Rotation paths and how fast each direction turns (degrees per step)
Each turn is a multiple of 5 degrees from 10 to 175, or 0.
Each row of a path follows its step; steps can be skipped.
Rotation 1:
step 0: [  1   8  -6  -9 -10   6 -13  -9  -4  -2  15 -13   4  -8 -10   4   6  -1
   3  15  -1  -1   4 -16  -2   2   6]
step 1: [  7  19  -5  -9  -7   1  -9   5  -3  19   9 -12  -1  -9   8   9  -7  -4
  -8   5  -1  -5   8   7  -2   2   6]
step 2: [  3  14   2 -12  -5  -1  -5  -1   5  10   2  10  -9 -15  -4  -9  -4  -1
   6  10  12 -14  -7   9  -5   0   5]
step 3: [  6   8  15  -4 -18  -7  -9   5   9  -3   2   7  -5   2   4   8  -9  11
   0  15   7  -2  -9  -6   2 -11   5]
step 4: [  3  11  12 -15   8  -6  -1   5 -11 -11   7   5  -5   8   9   4 -17   9
   3   0  -1  -8  -4   0   7   5   9]
step 5: [ -2   1   2 -12  -5   6  -3 -12 -10 -15  15   4   6  -4  -3   1   3   5
  10   9  -2 -12   0 -16   1   5  12]
step 6: [  5   6  -7 -10  -8   3 -14  -3  -8   9  13 -17   8  -2   7   9  -2   8
 -10   6  -5  -1   2 -11   2   7   6]
step 7: [ -3  14  -9 -14   0   2  -3   1  -4  13   9  -6  -6 -15  -2  -2  -4  -5
  -2  10  12  -9   4   8   0  14   8]
step 8: [  6  12   6  -5 -19  -5  -8  -4   4   7  -1   6  -5 -12   4   5   2  -2
   2  18  14  -5  -1  -3  -9  -9   3]
step 9: [  7  16  11 -11   3 -13 -13  10   0   1   1   1  -7   5   6   4 -17   6
   2   9   2   2 -10   4   1  -7   2]
Directions:
[ 1 -1 -3 -4 -1  3  3  0 -4  1  1  7  2  2  5 -2  3 -2  5 -3  4 -3  3  1
 -7 -3  1]
125
[ 2  7 -3  0 -1 -5 -3 -1  2  3 -2 -4 -1 -2 -4  0  2 -8  1 -1  3  5  3  2
 -5 -2  3]
55
[-1  4  2  0  8 -1 -1 -4 -1 -9  1  1  1  5  1  2 -1  0  1  3 -1  3  3 -2
 -2 -5  1]
65
[-6 -5 -3 -2 -1  0  1  3  6 -4  6  0  0 -2 -5  0  1 -2  8  4  2  1  0  2
  1  0  2]
145
[-1 -3 -4 -3 -4 -2 -7  2  3  0  1 -1  1  4  6  6 -4 -2 -2 -3  0  2  1 -2
  1 -4 -4]
135
